In the data rows, 128 means zero.
Two rows play each game, the first against the second. How much does the first row win by? 15 is about a draw, 30 a big win and 0 a big loss. Wins can go round in a circle: one row can beat a second, the second a third and the third the first. Each row has two weighted sums of its numbers, A and B, taken from their middle values. A row wins by its A times the other's B, less its B times the other's A.
[109 105 111 137 179 151  63 159 132 119 109 130  99 121 146 164 148 112
 169  87 106]
[129 127 136 116 177 138 149 152 123 136 113  68 124 119 123 174 158  79
 104 116 114]: 14
[160 130 166 137 190 163 147 178 172 187 136 140 121 191 159 175 123 153
 165 115 179]
[164 145 184 142 162 140 160 160 161 201 148 134 139 181 155 157 127 157
 132 122 176]: 17
[113  96  95 105 130  75 139 111 117  97 132 108 134 127 101  71 111 101
 124 109 126]
[ 90 139  91 146  93 165  96 137 121  50 122 150 106  93 121 142 118 157
 143 157 108]: 15
[102 113 103 105 120  98  91 101  99  81 114 123 127 110 114  94 118 102
 133 121  87]
[114 108  89 101 154 114 130 186 152  57 118 156 123 125 122 110 122 132
 192 109 130]: 19
[129 107 159 125 144  80 112  91 114 182 115 124 122 136 110  82  92 127
 105 109 136]
[161 139 177 132 117 115 113  78 105 221 106 104 142 123 145 129 140 120
  91 104  97]: 13
[105 138  72 186 137 144 206 145 167  96 103 163 140 104 131 100 116 179
 134 115 144]
[159 152 171 132 159 167 176 153 160 128 139 147 160 166 151 173 138 161
 150 171 145]: 25
[110 104 132 122 137  92 102 106  98 144 112  84  99 116  94 113 103 104
  85 111 121]
[125 122 154 113 150 160  50 161 114 121 142 132  92 136 142 187 148  93
 157 132 114]: 10
[ 72 130  97 121 105 112 117 114  73  83 115  66 122  66  78 120 151  85
  74 161  84]
[127 118 143 112  55  96  60  82 103 137 151 159 111 125 117  84  96 146
 117 128 126]: 15
[156 140 191 118 135 107 102  95 118 197 130 160 137 174 162 112  97 136
 137 100 119]
[ 91 138  66 123 102 159 126 155 126  41 121 126 125  91 123 145 154 128
 143 148  97]: 15
[ 79  91  47 150 139 152 103 136 146  63  74 119  73  97 112 126 103 129
 131  81 111]
[130 107 142 105 192 145 125 174 168 128  96 178  96 174 130 148 102 156
 183 128 156]: 16
[143 105 142 159 178 136 133 131 165 158 124 125 113 159 140 145 104 135
 131  95 162]
[124 145  85 151 130 174 184 173 162  74 134 142 147 121 144 157 153 154
 157 151 142]: 13
[105  94  88 123 105  87 116 110 109 104 115 107  95 108  89  91  92 123
  91  95 129]
[ 93 118  46 107 109 144 124 159 135  34 109 128 103  92 109 147 149 117
 137 135 116]: 17
[153 155 138  49 113 127 125 136 115 112  92 141 143 122 150 138 138 110
 150 104  68]
[156 160 157 111 121 121 159 141 147 141 114 158 154 142 157 158 157 145
 108 124 117]: 15
[116 128  99 137 103 160 115 172 165  82 165 176 120 146 142 134 128 168
 184 149 163]
[105 121 103 124  85 123  87 112  99  82 156 117 109 104 116 107 112 124
 133 151 124]: 14
[155 127 157 125 123 122 153 116 138 196 132 122 126 139 133 127 115 150
  99  98 152]
[154 145 178 131 138 135  86  94 106 211 103 117 134 127 160 153 156 109
 113 105  83]: 19
[111 138 108 101  96 132 139 125 107  72 147 131 129 113 108 118 123 113
 120 160 117]
[102 123 127 138  63  89 101  34  86 138 134 107 140  84  99  72 115 119
  62 144  98]: 9
[111 134 115 168  87 115 159 101 134  90 151 171 150 109 112  79 101 180
 125 164 143]
[134 127 131  87 175 160 112 172 138  94 129 133 133 143 144 165 154 111
 185 128 110]: 25
[100 106  71  94 174 113 136 137 136  74 109 105 143 112 109 108 149 107
 155  87 105]
[128 100 129 100  92  73 119 118 105 126 175  99 115 138  89  90  94 112
  99 135 169]: 15
[106 153 117 101 109 114 104 115 121  66 110 159 157 121 143 121 145 120
 142 148  74]
[139 141 127 182 178 147 209 125 153 160 103 126 164 110 141 112 140 145
 122 104 123]: 13
[ 82  86  74 147 113 111 115 115 106 100 126  67  95  70  59  91 116 110
  86 146 149]
[137 127 181  85 126 151  81 179 118 116 165 126 101 157 118 179 144 108
 152 179 142]: 7
[167 146 179 139 144 159 143 145 144 200 137 131 128 153 154 171 142 144
 125 124 149]
[128 156 119 148  94 134 154 137 131 156 121 143 117 106 133 136 133 150
  95 111 138]: 17
[136 150 109 153 130 148 233 151 159 109 143 148 159 137 127 116 119 169
 134 171 174]
[104 130  84 122  95  85 158 116 110 127 121 116 133  97 107  78 134 111
  88 108 122]: 10
[160 118 181 114 158  87 131  97 124 212 127 126 138 165 137 101 107 118
 122  96 137]
[167 145 187 128 140 148 103 109 116 211 128 142 139 144 166 154 145 128
 139 123 115]: 14
[ 83 106  56 117 133 110 144 140 124  75  90  88 115  68  77 108 146 126
  97 102 113]
[134 154 154 112 107 140 122 120 141 137 147 165 141 160 157 124 109 180
 150 152 142]: 15
[115 132 106 149  80  90 148  88 122 140 116 127 133 101 112  80 107 147
  80 114 127]
[113 120 109 106 111 168 110 124 166 179 126 146  88 106  93 104 159 104
 143 122 140]: 5
[136 128 114 137 132 101 130 147 173 177 177 121 114 114  97 123 152 129
 119 100 145]
[102  96 136 147 127 168 162 115 177 190 159 162 115 179  76  95 179 131
  87 109 126]: 14
[ 69 111 146 157 137 133 168  97 159 160 175 156 123 177  60 107 160 148
  70 104 129]
[196 122 133 122 149 124 113  92  72 132 129  99 108 127 142 106 110  96
 171 126 168]: 9
[162 119 126  84  66 143  90 144 143  93  84 120 157 109 172 164 137 139
 148 150  93]
[192 111 112  88 105 134 101 113  94 122  77 116 121  88 150 124  99 114
 158 137 151]: 14
[177 114 120 116 119 193 116  66 109 153 129 120 110 130 188 148 189 108
 180 141 104]
[154 102 116 121 126 105 129 121  84 145 103 107 109 135 140  94  92 108
 143 167 178]: 14
[ 68 134 106 146 138  89 161 156 130 119 111 146 103  99  81 111  76 138
  74 142 161]
[ 80 161 104 159 133 134 107 111 102 138 193 133 114 145 154 126 145 140
 139 168 140]: 20
[142 101 139 136 137 151 161 111 174 160 149 152 172 145  81 144 154 151
  82  56  75]
[186 109 113 103 105  85 110 134 111 138 114  94 112 121 138 105 107 102
 161 158 189]: 12
[143  95 143  74  76 158 126 125 187 151 101 141 133 114 111 124 164 121
 129  91  99]
[176 151 114  89 103  74  72 150 120 107 126  77 160  83 136 159 114 134
 167 105 143]: 16
[135 126 153 106 121 117 128 123  85  57  53 116 129 127 159 121  80 119
 138 158 111]
[111 102 131 133 132 141 154 121 114 136  77 162 100 119 112  87  95 140
 103 138 163]: 12
[155 156 122 113 118 144  91 126 145 106 129 124 147  96 147 165 154 139
 156 103  87]
[195 140  77 118  92 131  80 123 126 139 120 114  82 112 188 103 137  90
 193 171 162]: 16
[197 104  96 133 130 186 130  90 148 192 126 131 129 155 173  97 174 106
 169 123 114]
[114 116 125 153 135 131 145 129 144 178 156 141  94 161 109  82 131 105
 106 151 170]: 15
[ 96 151 136 146 133 158 123 118 156 131 182 145 153 141 114 161 172 148
 115  98  86]
[184 126 115 110 118  92 105 117  90 102 120  90  94 129 151 106 112  93
 184 166 177]: 13
[174 159 110 119 121 137  92 123 146 108 139 107 133 114 171 164 159 118
 188 117  95]
[143 116  93 131 131 149 153 106 138 115  81 151 103  69 174 173 135 157
 133 133  71]: 13
[ 90 160 115 158 159 108 158  65 157 119 175 156 122 116  80 140 140 161
 105  55 103]
[143 131 163 127 127 184 115  95 134 103 121 143 148 163 129 130 172 128
 140 103  78]: 15
[203  97 158  82  84 134 105 158 108  87  61 114 151 122 165 150 111 120
 168 141 130]
[ 98 131 135 173 173  98 155 136 128 125 156 131  97 153  93  97 117 128
 117 132 137]: 13
[ 60 125 102 127 120 113 156 170 155 139  97 161 105  84  79 114  93 147
  76 134 144]
[183 115 147 100 115 120 112 148 117  98 104 110 159 116 168 150 126 140
 164 121  86]: 17
[111 158 135 134 152  60 103 164  71  66  99  99 146  98 140 135  33 123
 132 161 155]
[ 84 149 151 133 133 126 112 126  79  88 141 112 164 144 170 157  99 135
 123 160 105]: 21
[168  94 129 113 134 187 133 131 167 173 115 141 126 110 110 130 171 127
 136  93  72]
[176 145 110 159 206 157 102 151 108 173 141 108  87 106 116  99 136 103
 175 137 127]: 15
[193 107 176 113 139  98 128 100  89  92 111  89 132 169 127 122 118 100
 164 122 158]
[145 144 113 110 114 141 106  76 120 110 101 143 149  76 140 165 115 153
 129  94 109]: 18
[ 58 147 104 169 154 122 139 146 113 179 207 142 103 123 112  96 125 142
  90 145 130]
[162 124 124 102 101  85  82 165  93 115 141  58 146 149 175 144 117  86
 170 196 147]: 18
[177  99 164  93  98 154 138  93 176 126 112 117 179 143 125 134 180 130
 114  73  70]
[ 56 132 137 158 144 126 167 152 173 144 155 155 126 148  88 120 146 147
  81 115 107]: 19
[ 52 172 120 155 131  92 129 142 135  97 161 134 114 139 140 134 137 155
 127 158 127]
[123 125 143 146 136 136 137 129 116 132 178 126 173 175 140 152 154 151
 124 122 100]: 21
[111 178 123 146 154  88 105 106  81  95 160 108 107 123 149 124 115 131
 169 141 161]
[122 109 127 149 159 121 161 117  99 159 122 139  95 138 109  78 100 117
 115 136 178]: 17
[ 79 106 126 122 122 140 168 164 151 140  93 166 122 114  78 107 109 147
  76 116 116]
[145 166  90 147 166  97  84 143 111 132 174  76 100 114 142 124 141 106
 182 176 129]: 20
[160  85 147 132 116 153 133  92 126 106  96 154 153 141 105 123 120 155
 110 110 104]
[ 93 169 115 153 139  80 115 119  79  82 137 112 114 126 155 129  86 133
 133 175 170]: 18
[134 157 127 123  83 145 113 181 104 113 125  93 123 140 178 187 125 118
 175 115 116]
[157 164 178 119 109 119 135 190 125 131 138  98 101 144 171 199 147 129
 144 104 124]: 17
[116 103 162  98  81  86 103 157  95 127 181  77 109 125 155 166 115  94
 155 111 155]
[126 101 174  79 107  69  68 151 106 137 190  62 103 131 156 167  99 112
 151 143 159]: 21
[122 234  77 156 150 161 194 164 125 105  67 152 137 153 193 125 114 111
 150 111 111]
[108 129 130 120  99 181 180 135 149 122  72 189 140 104 136 119  64 116
 130  81 111]: 14
[129 209 101 126 164 146 155 186  92 126 120 139 165 179 216 162 121 102
 164 160 151]
[143 152 113 124 141  72  69 157 112 139 167  80 142 160 177 163 158 135
 153 196 141]: 16
[140  60 194  96 124 143  81  67 127 129 124 155 167 139  70 119 113 164
  88 139 107]
[139 114 150 101 113  82 142 135 144 137 173  78  58  76 109 125 112 102
 107  99 134]: 5
[134 206 115 146 160 161 185 200 106 103 108 138 157 191 225 175 137 107
 167 141 125]
[105 159 102 134 105 129 144 159 125  78 148 110  89  98 137 133 127  93
 155  99 127]: 18
[129 138 127 142 166 168 178 127 159 102 102 137 106 142 121 142 152 153
  88 133  68]
[ 89  99  54 159 156 139 136  81 122 124 119 159 159 112  99  71 121 126
 133 162 131]: 11
[ 90 200  78  96 138 103 111 166  86 134 152 113 142 164 203 125 122 102
 172 164 162]
[115  61 128 142 108 156 157  65 163 117 100 146 102  87  45  86 129 158
  86  94  77]: 14
[128 127 123 148 111 194 195 148 104  93  64 188 170 164 152 153 125 141
 160 101  95]
[110 138 126  98 103 169 197 153  97 131 138 173 123 113 136 127  88 103
 135 100 131]: 22
[136 151 121 162 139 187 183 153 105 120  78 152 166 176 180 152 117 125
 161 127 119]
[136  81 140 160 108 190 173  78 164 124  76 171 117  96  51  99 123 161
  97  76  89]: 11
[105 129  82 134 113 134 143 120 173 131 114 174 134  71 108  97 107 117
 105  88 110]
[148 127 175  57 121 104  91 138 141 158 158  80  57 103 122 155  64 164
 133 153 130]: 9
[ 89  47 120 119  93 139 144  57 128 128 118 130 103  79  52  56  96 131
 120  98 129]
[ 93 135  61 181 156 168 206 101 152  85  76 167 141 130 128  68 157  95
 122 113 118]: 21
[135  71 156 114 109 117  99 127  93 171 167  93 131 140 124 153 135 131
 147 141 160]
[133 168  98 124 130  75  61 160 116 122 176  78 134 142 162 156 171 125
 148 179 135]: 13
[108 137 105 161 143 163 185  81 151 116  99 169 121  89  58  60 149 115
  82  73 122]
[148 135  99 158 187 132 110 108 134 152 117 141 161 155 117 110 165 159
 107 176 120]: 14
[128  49 141 141 162 123  84  43 157 133 134 170 161 103  37  75 126 151
  59 156 103]
[122 151 114 141  77 139 168 151 131 133 126 112  94  72 121 130 133  93
 123  54 122]: 15
[159 157 141 145  74 174 175 159  99 205  74 117 138 127 148 184 151 147
 132  70 105]
[124 170 109 149 153 166 195 157 123 138  78 126 121 159 195 128 100 105
 170 109 165]: 5
[124 203 100 105 151 128 145 133 163 115  98 139  94 109 139 102  75 145
 111 128  91]
[159  96 208  93 107  89  58 109  95 155 167 111 142 132  94 175 147 146
 102 149 128]: 4
[158  92 141 207 156 170 163 116 145 101  92 173 192 146 112 143 165 126
  97 118 102]
[ 94 125 113 112 117 113 176 136 134  99 165 127  73  71 120 101  92  97
 123 105 125]: 27
[136  82 179 119 136 125 123  60 152 135 134 142 123 100  48  80 129 127
  62  95 139]
[126 128 161 102 147 170 111  96 125 155  88 148 140 160 108 126 107 181
 117 154 131]: 10
[124 212 122  95 136 116 125 193  80 157 138 109 137 178 220 167 116 109
 179 161 180]
[117 155  94 120 121  76  79 130 107 125 181  81 117 114 134 124 165 103
 140 155 159]: 17
[174  83 175 154 106 183 145 123 124 166  97 139 175 128 104 181 145 169
  98 108  77]
[ 96 104  97 113 130 111 162 109 124 117 154 105 110 105 135  87  93  81
 120 115 122]: 11
[133 100 137 122 168 134  95  93 132 139 113 157 174 170 122 118 121 172
 118 185 119]
[ 71 159 126 103 182 177 137 130 187  85 112 177 116 116 116 103 182 159
 142 126  71]: 20
[123  84 141 121 159 145 157 134 196 108 156 172 104 124 134  96 192 165
 114 114 118]
[103 138 181 118 191 156 116  91 168  83 124 156 111 155  77 129 159 104
 105  92 116]: 14
[142 139 191 155 177 152 127  96 168 106 125 157 142 159  90 160 151 103
 110 108 133]
[132 131  54 128 114 169 141 191 157 137  83 206 101 145 175 126 173 229
 117 138 128]: 17
[124 148 120 144 114  87 101 114  62 138 153  67 111  71  89 124  67  66
 141 153 163]
[119 123  67 132 103 151 122 215 126 149 114 195 110 111 170 113 163 241
 143 139 119]: 13
[ 66 152  73  96 132 130 109 138 119 100  93 138  80 113 127 105 136 129
  98 128  96]
[130 114 121 185 147 166 127 169 162 163  91 215 160 151 153 156 188 212
 130 142 145]: 11
[140 136 168 176 145 155 143 149 163 141 156 178 194 142 159 170 157 154
 182 130 109]
[153 148 125 109 125  88 141 105 121 125 103  69 138 106 110 140  66  56
  86 183 113]: 10
[109 115 172 131 131 107 140 108 127 111 174 109 100 133 104 111 134 114
 113  73 145]
[146 122 108 202 153 168 135 169 175 158 106 224 143 126 144 152 201 212
 142 157 170]: 17
[ 57 110 148  89 154 156 105 116 131 105 136 138  98 127 108  76 159 161
 138  95  92]
[170 102 104 173  93  90 128 147 143 165 158 121 132  69 133 120 128 138
 121 171 145]: 18
[130 171 120 163 105 133  91 113  73 156 105  99 162 131 128 177  82  98
 169 145 158]
[130 113 154 189 133 174  91 138 124 138 101 201 164 163 163 150 168 206
 177 105 132]: 16
[125 142 101  91  90  85 115 103  86 108 154  45  92  74 106 100  64  59
 125 143 120]
[106 170  64 138 168 160 130 138 154 111  95 151 101  96 116 125 149 128
 147 192 129]: 9
[ 56 114 138  86 141 135 110 114 129 104  90 136 101 131  97  93 154 137
  95 104 107]
[109 148 141 125 199 187 154 141 180 112 100 198 130 160 121 134 186 165
 139 120 120]: 17
[127 142 132  66 110  81 141  92 102  94 152  44  96 110 100 101  66  44
  93 123 108]
[160 166  77 190 142 162 133 137 153 142  88 180 126 121 138 170 153 155
 145 182 181]: 11
[127 134  74  50  94  96 136 114  98 110 134  51  74  90 102  96  78  77
  99 158 121]
[100  94 114 118  92 105 106 143  97 111 169 108  87 111 149  98 120 133
 130 111 141]: 15
[153 133 157 146 108 134 149 122 156 121 133 121 152 129 134 163 138 129
 137 132 126]
[101 164 119  79 109 118  91  70  56  94 107  50  99 129  86 123  57  43
 118 110 115]: 16
[142 124  80 176 109 122  93 132  67 156 135 128 114 118 125 135  99 137
 148 131 193]
[160 129 169 180 156 148 137  47 152 109 125 123 141 159 109 165 127  68
 130 122 182]: 15
[117 112 176 141 144 148 134 149 157 129 167 163 179 134 153 134 161 170
 173 117  87]
[139  55 101  92  65  81 108 113  60 144 149  59  72 121 132  76  79 138
  92 117 170]: 21
[185 129 120 176  90 106 150 142 112 186 134 115 177 120 168 154 107 137
 148 153 171]
[153 164 134 133  98  57 128 105  74 163 121  37 156 103 114 151  41  43
 103 155 142]: 15
[ 62  94 126  71 128 125 121 120 131  79 165 119  53 120 119  59 152 152
 103  68 106]
[124 127  73  89 121 133 158 152 185  76 133 150  71 107 136 102 161 160
 103 109 114]: 14
[164 133  81 184 128 170 123 133 128 154  87 196 110 165 138 161 160 174
 125 128 192]
[129 130  97 107  67 112 125 217 103 150 131 140 128  91 165 113 134 207
 137 134  99]: 16
[111 113 168  99 151 101 159 115 173 109 144  94 150 128 133 116 110  93
  96 138  80]
[133 145  91 125 152  98 161 140 144 158 131 113 117 102 104 130 117  91
  75 177 157]: 13
[ 58 122 162  92 120 124  96 125 101 117 139 120 104 125 104  92 139 124
 130  75 108]
[123 116 201 129 155 119 124  52 135 103 153  86 153 150  98 135 111  56
 133 101 121]: 12
[175 118 161 127 115  97 119  60 105 133 119  48 166 125 103 159  59  36
 119 174 136]
[156  80 132  84  90  60 138 100  79 136 143  46  95 138 109 104  59  80
  52 125 150]: 15
[182 116  90 121  80 119 125 130 125 146  88 106 155 130 155 150  95 130
 111 183 117]
[126 108 139 166 144 181 126 150 170 137  93 218 160 179 168 147 193 219
 145 111 118]: 13
[ 94  91 183 113 134 141 118 123 124 122 160 133 157 157 140 117 131 156
 154  90  86]
[153 154  95 119 127  95 176 129 182 107 137 102 109  77 109 141 124  80
  85 179 147]: 11
[153 134 153 192 110 121  96 110  86 131 141 134 115 122  96 149 109 102
 112  96 224]
[191 158 113 173 111 120 134 138 120 168 101 124 184 119 142 189  96  98
 142 192 147]: 16
[192 119 113 145  98 143  72 183 103 182 108 115 123  70 123 145 130 159
  89 122 129]
[124 102 158 111 148 114 122 124  94 159  83 131 115 119 124 108 133  84
 118 149 130]: 11
[160 128 125 157  93 105 103 152 128 190 130  77  92 116 108 130  90 139
  93 143 128]
[132 118 126 131 111 111 142 124 161 175 131  89 107 131 137 110  97 138
 116 127 135]: 14
[129  91  84 106 171 119 132 116 127 115  67 174 136 128  52  91 193 133
 125 122  99]
[150 167 152 179 126 142 124 164 125 116 169  91 152 164 175 161 114 151
 114 144 125]: 21
[115 115 115 106 158 145 119 130 114 103 106 171 140 119  84 105 217 125
 138 142 103]
[193 171  93 179 105 100  63 148 107 132 104 128 128  96  89 185 138 155
  93 115  87]: 21
[ 59  81  90  73 113 131 131  68 157 147 112 151 141 144  82  67 171 112
 144 109  76]
[ 65 111 157  56  89 182 143  88 172 144 137 160 128 109 130  94 150 137
 158 102 130]: 7
[127 153 103 192 161  84 152  91 140 128 117 109 183 113 152 179 105 149
 149  92 162]
[140 178 174 164 130 114 108 154 109 133 149 104  74 144 136 140 110 116
 135 169 141]: 18
[ 77  64 106  77 141 145 147  79 152 155  96 143 157 172 113  58 167 123
 115 123  82]
[185 133 134 135  74 139  59 206  75 155 132 108  96  92 140 146 116 108
  99 160 128]: 20
[117 126 156 128 223 122 171 164 121  96  95 134 172 146 150 108 147  99
 145 168 140]
[115 117 106  96  94 172 132 125 179 105 176 126 145 158 140 109 117 173
 114  96  98]: 15
[ 92  80 102  62  81 178 133  93 150 133 127 163 103 134  74  79 137 111
 113 126 111]
[195 176 154 196 175 127 128 195 101  91 131 105 141 120 157 185 103 142
 107 155 161]: 16
[139  97  95 154 114 148 104  98 127 170  95 116 189 128 108 133 138 173
  79 109 100]
[136 148  89 172 100  96  58 113  96 141 137  94 103 105  84 168 114 114
  84 143  83]: 29
[105  78  99 105  88 139 112  61 134 198 106 120 121 121  99 100 141 149
 110  98 104]
[188 188 154 212 154  94 130 172 101 113 138 101 123 107 160 200  90 144
 130 144 182]: 18
[145 165 169 120 104 131 100 154  98  93 161 149 108 140 141 146 143  92
  98 135 101]
[115 133 134 118 166 138 154  96 162 111 126 134 132 125 173 137 122 133
 113 114 145]: 14
[215 174 109 210  99 118 102 192 122 111 152  85 109 115 118 189  68 167
  99 148 148]
[138 118 135 117 116 152 143 170 137 107 141 123 131 195 109  90 131 126
 113 168 108]: 18
[126  91 124 114 101 129 159 117 167 155 134 110 121 181 137  94  46 129
  91 100 127]
[ 82 119 167  67  81 174 119 120 135 144 145 150 118  88 143 108 149 111
 155 124 143]: 13
[108 165 123 156 159 103 156 108 152  99 173 117 158 144 170 158 107 165
 167  94 142]
[193 165 163 164 111 103  63 205  60 128 132 118  66 107 105 153 121  94
 101 169 123]: 7
[155 117 136 133 205 101 125 141 103 121  88 137 110 116  70 112 153 127
  96 120 108]
[132  79  87  99 140 128 162 122 161 128 100 139 126 193  85  63 134 134
  97 131  82]: 15
[123 149 133 123 190 138 130 128 114  68 138 166 136 100 133 141 219 129
 149 158 137]
[ 98 143 144 141 124  97 111  99 118 153 100 134 137  78 128 156 114 114
 187  90 169]: 18
[108 131 131 152 150  75 134 124 127 150 132 104 177 157 158 115 139 147
 157 110 100]
[165 158 139 150  88 130  58 172  94 122 150 104  76 109 131 165 125 122
 111 164 107]: 15
[128 135 153 127  77 133 125 128 136 156 150 101 103 121 160 141  50 114
 117 121 152]
[107 127 121 137 125 119 175  90 160 116 142 103 174 135 199 159  61 118
 121  92 156]: 14
[116 184 144 196 165  50 156 122 103  93 138 108 124 149 139 165 100  77
 171 155 164]
[112 100  88 120 186 111 181  97 149  82  87 155 182 119 129 127 131 114
 136 108 148]: 12
[ 77  73  93  59  98 145 128  76 149 145  98 169 110 118  60  71 152 109
 132 113 103]
[102 144 160  94  57 155  96 147 116 133 153 140  89  86 117 127 124  89
 163 137 145]: 4
[124 127 138 159 212  82 152 103 141 128 112 110 177 147 176 135 130 157
 113  80 114]
[157 125 144 155 132 112 153 195 150 112 194  94  96 225 130  85 112 133
 103 187 125]: 25
[ 72 101 103 103 161 143 192  50 190 110 125 142 191 147 146 113 138 159
 144  80 126]
[ 78 125 108 159 119  89 192 119 145  98 107 122 123 128 117 120 184 118
 150  94  69]: 11
[138 112  81 148 103 117 125 154 108 148 106 126 149 130 127 112 126 102
 153  78  94]
[ 87 146 133 115 107  91 162 163 128  93  77 109 144 128 115 119 152 129
 125  82  76]: 15
[ 96 130 130  97 133 116 133 160 108 112  87 135 128 136 131 143 125 116
 104 112 113]
[128 139  71 120  70 125 130 109  91 171 176  52 122 100  81 103 115  88
 144 126 110]: 13
[175 111 169 157 160 117 150 123 161 127  80 174 147 125 145 145 164 169
 106 112  85]
[147 144 108 126  99 140 116  95 103 157 160  83 141 103 103  98 131 115
 155 104  84]: 15
[162 117 106 164  96  95 194 113 183 104 128  90 113  87 134 145 146 176
 123 103  84]
[121 123 113  91  81 141  59 139  68 112 134  82 109  77  99 113  67  79
 148 133 138]: 17
[ 91 120 136  94 168 161  64 111  93  88 129 130 102 131 139 108  88 107
 136  94 138]
[133 102 117 126 122 148 126 111 182 159 150 153  90 162 133 148  90 157
 122 178 208]: 15
[124 141 149 152 138 137 140 154 138 131  55 135 170 140 141 143 154 180
 107  67  65]
[154 103  94 114  86 116  79 148  60 142  99 113 123  81  94 113  81  61
 142 101  90]: 15
[103 152 135 156 127 100 187 146 148  76 103 139 161 128 133 116 207 133
 141 109  60]
[168  67  96 129 144 145 117 119 108 223 137 151 169 140 133 138 166 124
 137 124 123]: 16
[118 133 176 107 162 115 116 111 110  95 155 140  94  96 131 146 126 115
  87 187 153]
[105 180 129  63  97 113  91 104  78  81 127  73 128 109 119  86  92  77
 117 158 143]: 15
[157 114 133 168 160 107 195  95 185 173 136 157 154 162 149 148 194 179
 102 131 119]
[172 109  95 156  68  77 141 123 134 115 121 109 108  99  91 102  96  95
 125 124 116]: 17
[134 143 136 149  61  84 136 161 169 101 102  84 144  83 112 124 113 150
 122 118 124]
[106 147 108 133  68 111 104 169 102  91  97 100  97 104  86  98  61  76
 150  94  94]: 22
